Rotation paths and how fast each direction turns (deg/step)
Each turn is a multiple of 5 degrees from 10 to 175, or 0.
Each row of a path follows its step; steps can be skipped.

step 0: [  1.3   7.2   3.6 -21.5   0.8 -14.1  18.9  -9.9   6.0   5.4  24.8  11.1
   0.6  -7.8  -3.9  -5.9  17.1   4.0  17.8  -2.0 -15.1  -1.0  -8.2   1.0
  -6.0   8.3  27.3 -12.7  13.2  18.2   6.9 -13.8   0.1  14.4  -4.7   1.3
  -2.6   3.6 -10.8  26.4 -10.6   6.2  -3.1 -14.2 -15.2  23.5   8.3   1.6
  -5.6  -6.4   5.9  21.1  -3.5  -2.5  13.6  -9.1]
step 1: [ -6.8   0.4  17.4 -21.7 -20.3   3.8 -16.4   2.5  -3.0 -17.9  -1.2  -9.2
   7.0  -0.4  -1.6 -11.8   7.2 -10.4 -24.1  17.6 -15.8   3.5   2.6  19.4
 -22.3 -14.9   3.2   3.5 -11.9   5.3   8.4  -4.9  11.2  -9.8 -20.5  16.5
  -3.2  12.0 -21.3  -3.4  11.6   7.5   9.0 -12.0 -19.4   8.6 -13.8  -7.6
 -11.4   8.2  -5.0   9.4  -1.9  -1.2  -6.4   7.2]
step 2: [ -5.6  15.9 -15.2   5.5 -10.0  -7.8 -16.2   7.6  -3.6  12.9  13.5 -16.1
  10.0 -10.9 -10.8  -1.6   2.5 -12.7  -6.4  -7.7   2.8   6.0  13.2  -0.9
 -28.6  -9.8 -15.1   6.5  25.3  23.0  12.0   2.6   7.0  -2.7 -14.5 -10.2
   5.3  -2.9   2.8  -9.2 -12.4   7.3 -18.2  11.5 -13.0 -17.5  11.1 -22.1
   2.1  -4.5   4.7 -22.1   0.3  -2.8  -9.3  -5.5]
step 3: [ -7.7  -5.5  -5.7 -11.8   3.7  -8.9  -0.5 -13.6   4.3  -2.5 -15.8   0.8
  24.2   2.1   5.1  -6.2 -13.2  -0.7  -6.3 -14.9   1.6  -1.5  -3.5   9.9
  -5.4  21.3  -8.3  11.1  10.0  21.1   1.9  15.5  -3.1   4.6 -11.3 -11.0
 -15.5   4.7   5.8  17.6 -10.7  -4.6  12.5   2.6  21.9  -2.8  30.1  -9.2
 -14.8 -20.7  -4.5   6.4  -6.3  15.5  15.5  22.7]
step 4: [ 24.8  16.8  19.1 -11.8   1.1  17.0  -6.4  -7.3  -8.1   2.7  -5.2  24.4
  -8.4  14.6  -0.5  25.4   3.7 -15.0   7.9   6.1  18.0  -0.4  14.8   3.7
 -11.2   1.5  10.4  -0.9  11.3   0.9   1.4   8.0   1.8   1.7  -6.7   7.0
 -20.7   2.4   2.4  16.4  22.8   9.8   5.2   0.5  -4.8 -15.5   6.5  13.1
 -20.9 -11.7   1.9  10.8  13.0  15.6 -10.0   0.6]
step 5: [ 16.9  14.0   2.0   2.1   2.7  -6.9 -12.3   4.2  -5.3 -17.4   7.5  14.6
  -1.2  -7.4  16.2 -10.8 -10.9   2.2  -2.2  -6.4 -10.8  -0.9  -1.2  -9.3
  -3.3 -17.4  29.8 -31.6  -8.0   3.0   2.4   3.5  15.3  22.7 -14.5   5.5
  -3.1  -2.0 -11.2   1.9  -7.9  10.7 -18.6   5.0 -12.4   1.4   7.7   8.2
   2.6 -25.8  15.6 -11.5 -13.4  -1.1  10.2  -9.5]
step 6: [-16.4   9.3  -2.4 -21.7  -2.8 -11.9   5.2   0.5  16.3   6.7  11.1  -0.3
   0.9  -5.1  -8.8 -15.4  16.3   0.6 -12.5  -5.3 -22.1  11.1   3.6  15.5
 -12.0  15.4  20.0  -4.9  24.1  -4.5  -6.9  -0.1  -2.3   1.8 -10.9   6.6
 -18.2   2.1 -11.1  -3.1 -14.5  -0.3  17.9 -20.3  -7.2   1.5 -19.2 -10.6
  -6.8  -9.3   0.4  11.3 -12.4  -5.6  11.9 -24.1]
step 7: [-13.2  23.7  -5.1 -12.0 -26.8  -6.7 -16.8  -5.4 -14.4   7.9  14.8   0.0
   4.8   6.1  -4.5  -6.2   9.5 -18.1 -14.4   2.6  10.2  -5.0  -5.3   9.3
 -12.4  -2.8  -0.1   7.8 -11.3  23.3   2.9  -3.9  -0.4 -20.6 -29.3  -1.4
  14.7   7.6   5.7  -3.5  -0.4  14.7  15.3   4.2 -21.6   6.3  -0.4   6.9
 -11.1   7.2 -10.7   8.3   2.2 -11.1   0.7  19.3]
step 8: [  6.7   5.3   4.9  -8.4   2.7  -9.9 -17.6  15.9  -5.9   1.7  -3.7 -15.7
   6.2   3.2  -5.0 -21.9 -16.5   0.1   1.3  -5.5  -6.5   2.7   3.5  -4.5
 -19.6  -6.3 -21.6  -3.5  34.3  26.1   6.7  14.2   4.2  -2.2  -2.9 -12.5
  -6.5  11.9  -5.0   6.1  -3.2   7.6 -26.3  12.0  -7.2  -0.7  16.1  -1.2
   0.7   8.0   4.3   5.5  13.6  25.8   0.0   9.4]
step 9: [-13.4  -3.6   9.3   1.1  -6.6  18.6   1.2 -21.4  12.4  -4.3  -3.1   5.9
  18.0  -9.9  -3.2  12.6  17.9  -2.5   3.4 -15.4  -3.3  17.9   6.7   0.1
 -11.8   8.4   5.3   1.5   0.5  16.6  17.7  10.7   2.7  26.5  -2.5   4.4
 -26.0   9.1   6.2  25.3   2.6   1.9   0.8  -1.5   9.8   5.3  28.3  -8.3
 -14.3 -11.8   5.2  -0.5  -8.8  14.5  -9.1   6.8]
[ 4.0  0.4 -4.2 -1.4 -0.6 -4.5 -5.8 -2.5  3.9 -0.5  2.0 -1.4  2.3  0.7
  1.7  0.5 -5.2  5.4  5.2 -2.1  3.9 -4.2  2.3  0.9  1.4  1.7 -2.5 -1.0
 -1.0 -4.3 -2.4 -0.9  6.3 -1.9 -0.9 -3.1 -3.1 -1.0  0.3  4.0 -1.2  2.4
 -0.9 -4.0 -4.9  5.1  2.9 -4.4  4.0  3.1 -1.4  0.2 -2.2  0.3 -0.3 -1.9] | 135
[ 0.7  4.6  1.7 -9.1 -4.3  1.3  0.6  0.2  1.8 -3.8  1.0  2.0  3.4  1.3
  3.3  6.3  1.0 -1.1 -3.2  6.8  2.0  2.0  1.6  1.9  4.9  3.3  1.1  6.4
 -1.6 -1.3  3.2  2.4 -1.5 -0.9  0.2 -2.0 -0.3 -1.3  1.3 -0.3  2.9 -0.1
 -2.1  3.3  0.1  3.4 -2.9  0.6  3.5 -0.9 -5.3  4.9  0.4 -2.6 -0.8  0.4] | 120
[ 4.6 -2.7 -2.6  0.1 -3.0  3.9  4.2 -2.5  4.5  4.7 -3.5  5.9 -1.3 -1.8
  0.2 -0.5 -2.5  2.3 -2.2  0.2  1.6 -3.3 -3.1 -4.2 -2.4  1.9 -0.6 -1.9
 -3.8  1.0 -1.4  0.0 -4.6  3.4 -0.2  2.2 -6.3  0.2 -5.0  5.0  1.1  1.4
 -5.3  2.6  0.2  1.8 -0.3  4.9  0.9 -2.7  0.1  1.2  0.2  1.5 -5.9 -2.7] | 70
[-0.9 -0.8  5.9  0.6  1.2  2.2 -4.5 -6.1  0.4  3.4  0.9 -2.8 -0.5 -1.2
  3.7  0.5 -4.0 -3.5  3.9 -0.2  3.0  4.7 -3.5  1.1 -2.9 -2.3 -0.8 -2.4
  3.8 -2.3 -2.5  2.2 -0.5  4.8  1.7  4.5  3.8  0.2 -3.8 -1.8  2.6  1.9
 -3.3 -0.5  0.6  1.8 -2.5 -3.3  4.5 -1.9  1.8  6.9 -1.8 -3.1 -1.4  5.1] | 95
[-0.1  0.2 -7.0 -0.2  1.3  3.4 -2.1 -4.2 -3.2 -3.8  3.0  4.0  0.6 -2.4
 -4.2  3.9 -0.4  5.3  0.1  2.0 -2.3 -2.8  1.1  4.7 -4.5  0.7  1.0 -3.0
  7.9 -2.8  1.3 -1.7 -1.4 -4.5  6.3  0.4  2.1  6.4 -0.5 -0.2 -1.2  2.8
 -0.7  4.0  2.9 -0.3  0.0  1.5  0.4 -0.4  1.1  2.0  1.9 -2.6 -0.8 -1.1] | 175
[-2.5  2.1 -4.8 -1.0  5.1 -2.2  1.2 -2.9  2.4 -0.6 -0.1 -6.2  6.0 -1.3
 -0.7  1.5  0.8  0.6  2.2 -3.1  4.1  0.3 -0.8 -0.9  0.1 -4.9 -0.4  1.2
 -1.0 -0.8  1.3 -3.2  2.9  0.6  0.8 -4.6 -5.0  1.7  1.9 -2.1  4.4 -1.2
 -3.7  1.4  1.1 -3.3 -6.1  6.2 -5.0 -3.0  0.9  2.7 -1.3  4.4 -1.7  4.4] | 65
[ 3.0  1.3 -2.1  1.0 -5.4 -1.9  1.3 -4.5  1.4  1.0 -8.2  2.3 -0.9  0.5
 -1.7  1.3  6.1 -4.0  0.2  3.3  2.8  2.1 -1.6  2.2  2.8 -3.6  2.1 -1.9
  0.0 -0.1 -3.9  0.1  6.2 -3.0  3.6  2.0 -3.4 -0.8 -3.6 -2.7 -0.2  5.5
  3.9  4.0 -1.8 -1.1 -0.5 -2.6 -1.7  5.2  0.5 -2.0  2.2  0.5  0.3  4.6] | 125
